Each named move below is a turn or a mirror, shown by a few rows before and after it. Which moves, in which order, take the first row of each later pair to the second? The first pair is answered.
move T:
[ -3 -18  22  11  13   1   2   6   3  -5  -5  -3  -4   8  -2  -9 -15  -2
   1   5  -1   5  -8  -1  11 -43] => [ -4 -17  19  16   7   9  -6   3   0  -5  -5   7   0  12  -8  -7 -22   0
  11  10 -10   5 -15   3   3 -35]
[-16  -2  60 -10  -2  20  20 -43   2 -15  14  31 -11   6   3 -48 -57  45
  18  15 -17  10 -21   4   4 -26] => [-15  -7  66 -18  14  -5  39 -33  18 -15  18   8 -22  -6  18 -49 -40  37
  -6   8   2  13  -4  -9  26 -47]
[  1   3  13  -4  11  12   5  -4  -9  -4  -9   5   1  10   5 -21 -14  -8
   3   3  11  -1  -2  -5  14 -11] => [  0   1   9  -4  11  14   1  -4  -8  -7 -11   9   2  11   3 -24 -17  -7
   4   2   8  -1  -3  -6  13 -11]
move K:
[ -7   8 -50  13   1  -3 -58   1 -21 -13 -14  22   7  -8   0  10  -3   7
  -5   5 -19 -18  19  -6 -32 -10] => [-10   2 -40  -3  -2 -20 -62   5 -10 -20  -6   9   8  -4   5   9   6   2
 -14   1 -24 -13  25 -15 -32 -11]
[  3  -6 -24  -5   2  -8 -30   5 -19  11  12   6  11   5   7  -1  47   7
  -7   9   3   6  22  -3   3   2] => [  5  -7 -29   8   5  12 -28   0 -29  18   6  19   9   2  -3  -4  38   7
   3  11   4   1  16   8   2   2]
[ -7 -21  34 -37  -3 -16 -11   3  22 -37  25 -19 -20  16   7  -6 -11  -2
  -5  -2  -6  19   7 -19  12 -18] => [  5  -3  -3  10  12  -9  41   9  12  19 -10 -13   4  -5  27  41  18  10
 -34  -8  21  10  -1 -14  22   3]
move F:
[ -9 -10   2 -18  -4 -19  -2  18  -1  -8  16 -18  -7  -1  -5  -2   9  -1
 -14  -3 -11   7  14 -20   2  10] => [ -8 -14  14 -17   1  -8   9  12   0 -15  15 -14 -17   6  -6 -16  -4   3
  -6   0  -9   9  11 -13  10  -5]
[-26 -17  16   0 -15  26  -6  -8 -15 -10   0  17   2 -15 -13   6   1  -8
  10   1 -16   1   7  -9  -6  23] => [-25 -17  15  -4 -18  20  -6  -8 -13  -8  -1  15   5 -17 -13   8   5  -8
   8  -3 -14   2   7 -13  -7  23]
[-36 -11   9 -56  16 -57  -3  12  46 -24  18 -31  -9  17  15 -29  15 -31
 -11  -5  -2  10  23 -15   1 -44] => [-25 -12  19 -41  27 -19  17   0  39 -29  15 -13 -31  22   5 -56 -20 -26
   8   3  10  11  11   7  15 -68]
[-20  16 -16   3 -14  -6  -5 -29 -11 -11   0   0 -23 -16  -5  -8  16 -21
  28 -15 -19  -8   3  -6 -18  11] => [-21  13 -14  -4 -15 -12  -6 -26  -9 -14   3  -4 -20 -13  -3  -4  19 -21
  26 -18 -21  -5   3  -9 -18  10]
move C:
[ 10   9 -20  15   1   5  -2  13  -3  17 -12   4 -13 -13   5  -7  -5  -8
  -6   2  20 -12  13   5   8 -18] => [ 10  12 -16  18  -1  17  -4   6  -8  17 -11  13 -15  -6  -2 -10 -16  -5
   7   6  16 -10   6  12   5 -17]
[  9  -8  10 -20  19 -15 -34 -26  11 -16   3  -6   1  25 -12 -36 -10   3
  17  16   5  15  13 -14   0 -19] => [ 12  -7   1 -15  29 -35 -13 -16  21   0  -2 -23   7   8   4 -21  15   0
  -8   7  21   9  24 -22  13 -22]
[ -7 -13 -10 -43  10   8  40  16  14  19 -23  15 -30  22  36 -10  -9 -11
   7  21  16  10  -5 -20  12 -25] => [ -9 -12  -6 -43   4  16  33  13  13  14 -18  21 -32  30  30 -17 -18 -10
  17  24  10   9  -9 -16   8 -21]
[  5   4 -18  -8  11 -15 -32   7   3  -9   0  -9  -5 -21 -11  -7  23 -17
  -5 -15   2 -17  29   1  -5  -9] => [ 10  11 -24  16  21  -2   8   7   2  16 -16  -4   1 -25  -3  13  25  -6
 -18 -13  16 -14  17   6   6  -1]

(two moves a pair)
[ -3  16  32 -25 -13 -27  28  -2  -2  10 -17  -5  -9  18  15  30   2  15
 -24   3 -12  44 -10 -22  -5  22] => [  5  19  27  -2  -3   8  46 -11 -14  18 -27  14 -19  17   5  19 -20  19
 -11  12   1  43 -23  -5   3  11] | F K
[  8   1 -26  56  23  21   5  15 -40  41 -32   8  -1 -15   6  23  17 -17
   5  -2   4   7 -28  29  14  -7] => [  7 -15   1  24  40 -13   9  30 -13  12 -12 -26 -28 -22  19  -4  25 -33
 -15 -12  20  11  -3  14  39 -48] | C T
[-31  -1  13  -7   4 -17   9  18  34  17   7 -27  23  -6  25  17   6  -3
 -13  -8  27  34 -22  -9  15  14] => [-38   4   9 -10 -17  -1 -38   9  16   6  12  -3  32   8   2   9 -11  -3
  17  -4  -1  31 -33  -2 -16  34] | T C
[-19 -11 -19  -7  13   7 -40  22 -15  20 -16   1   8 -29   0  14  -2 -22
   0   7  -5 -44  16 -21  28  -7] => [-16  -6 -22   5  14  17 -26  16 -19  31 -25   7  13 -29   4  22  -3 -18
   0   9  -2 -47  11 -15  30  -2] | T C
[ -3  19 -13   3  -4  34 -25 -26  -5  -3   6   5  -3 -12  -7 -16 -21   0
  13 -22   7 -27  -5  18 -13   3] => [-12  15 -12 -20 -12   2 -39 -17   5 -10  16 -14   8 -10   2  -5   1  -6
  -1 -28  -5 -24   7  -3 -22  13] | F K
[  4 -12   3  -2 -11  30  30 -18  12  -1  27  24 -21  26  -5  33 -36  24
  19   7 -36  22 -25  24   8  17] => [ -5 -15  -3 -43  -3 -37 -14   8  38 -18  45 -22 -18   1   9  28   8  -2
 -11 -15 -34  11  24  -7  11  -1] | C C
[ -1   0 -21  -4   4 -35 -12  12   3   6   2 -16  23  -7  14  22  26  -5
 -13 -16  -6 -12   5  -9 -19  18] => [  4   2 -11  15   0  21 -13 -11 -19  -4  -1  21   5   7 -12  -5 -24   4
  29   1 -13  -9 -20  23 -22   8] | C K
[  8   1 -42  15  -4   4 -57  10 -12 -10   0  15 -10 -33 -21 -22  -9 -21
  11 -12   2 -20   6  16 -22  -5] => [  0 -14 -12 -23  -7 -37 -45  16  10 -35  22 -18 -18 -20   0 -26   2 -26
 -11 -18   4  -5  20  -8 -10 -11] | K F
[ -1  -7  10 -28  12  -5  -9  18  -3  16  -8 -27  -3 -11  10 -12  11 -13
 -14 -12  -2  12  -6 -12 -24  14] => [  3  -4   8 -23   8  -4 -14  18  -8  24 -13 -19   7  -9   8  -6  10 -12
 -10 -14  -7   9 -11 -10 -31  22] | T C
[ -6  -1   5   9   7  25   0   8 -20   0 -16   0 -23  -4 -15 -30  -2   1
  13   8  -8  -7  -3  23  21  -3] => [-10  -5  -2  -3  12  -2  -9  19  -8  -3 -11 -20 -22 -15  -6 -27  17  -8
  -5   0  -2 -11  12  10  22  -9] | C C
[ -5 -18  -8   9   4  -6   6  -7   8  -9 -19 -33   6  -8 -10  -1  16 -11
  -8   8  -3  -1  28  -7  -5 -13] => [  2 -12 -18  24   4  16   4 -11  -3   0 -29 -16   7  -8 -20  -2   5  -6
   6  14  -1  -7  18   3 -10  -7] | K T
[ 19   7 -21   5  27   6   5  26  15  20 -16  -3 -21 -24   2  -6  15 -10
 -17 -17  30 -25  16  11  20 -34] => [ 19   5 -15   2  28  19  -5  22  11   9 -12   6 -31 -19  -7 -23  -3 -10
  -1 -11  28 -26  14  18  18 -44] | K C
[-10 -24 -10   7 -13  -5   9  -9  10  24 -27  -3  48   7  -7  34  -8  12
  -6   1 -14   5 -11 -33 -15  36] => [ -6 -32   3  -9   2 -27  24   1  30  14 -19 -31  31   1   8  23   5   1
 -25  -7   4   8   3 -42   7   7] | C T
[ -3   6  -2  11  -1 -24  17  15  14  17 -13 -10  16  -3  19  34  33  -1
 -29   2   3   5   9 -24   3  20] => [  3   4   9  25   2   1  45   5  10  18 -16   1   9   7  15  32  14   6
 -22   7   9  10  -6 -13  11  17] | C T
[ -8 -30  -1 -40  23  18  -8  24  23 -34  19 -10 -14  -1  14 -13  10 -14
  14  10   1 -23  35  -9  48   4] => [  4 -18 -19   5  24  57  39  10   5   2 -10  18   1  -1  15  16   1   6
  18  21   8 -24   6  11  50  26] | K C
[ 21  14   8  14  19  32 -10  -2 -10   4 -18  -5 -10  -6 -14  -7 -19   7
  18  16 -17 -39  -1  34  -3 -16] => [ 18   2  36 -18  14   6 -18   6   8 -25   4 -28 -20   4  -6 -16 -17   1
  11  11 -26 -28  12  22   0 -27] | K F
[ 13  13 -24  17  -4  11  -5 -17 -15   2 -17  26   3  -8 -22  -2   0  -5
  19   4 -15  -2  -1  13 -19   8] => [ 18   9 -19  18  19   8  12  -8  -2  -3 -15  10 -17 -24 -14 -17   1 -11
   7  -3  11  -8  13  13   6 -24] | T K
[-14   2 -16 -16   3 -33  11  15  -7 -17   1  11  -3 -17  -7  -7  29 -17
  21 -15 -10  17  15  -6  -3  11] => [-16   1  -8 -17  -4 -18   6   5 -13 -24   3  22  -7  -8 -16 -15  12 -14
  37  -9 -18  23   1   0 -10  17] | F T
[ -5   2   1  14  -5  17  17   0 -19  -3  -8  -4   2  31   5  18  -6  23
 -10   0 -17   8   0  20   8  21] => [ -3   1   5  20   5  27  18  -2 -18  -9  -9   0 -10  26   1   1 -16  20
  -4   1  -7   3   0  27  16   2] | T K
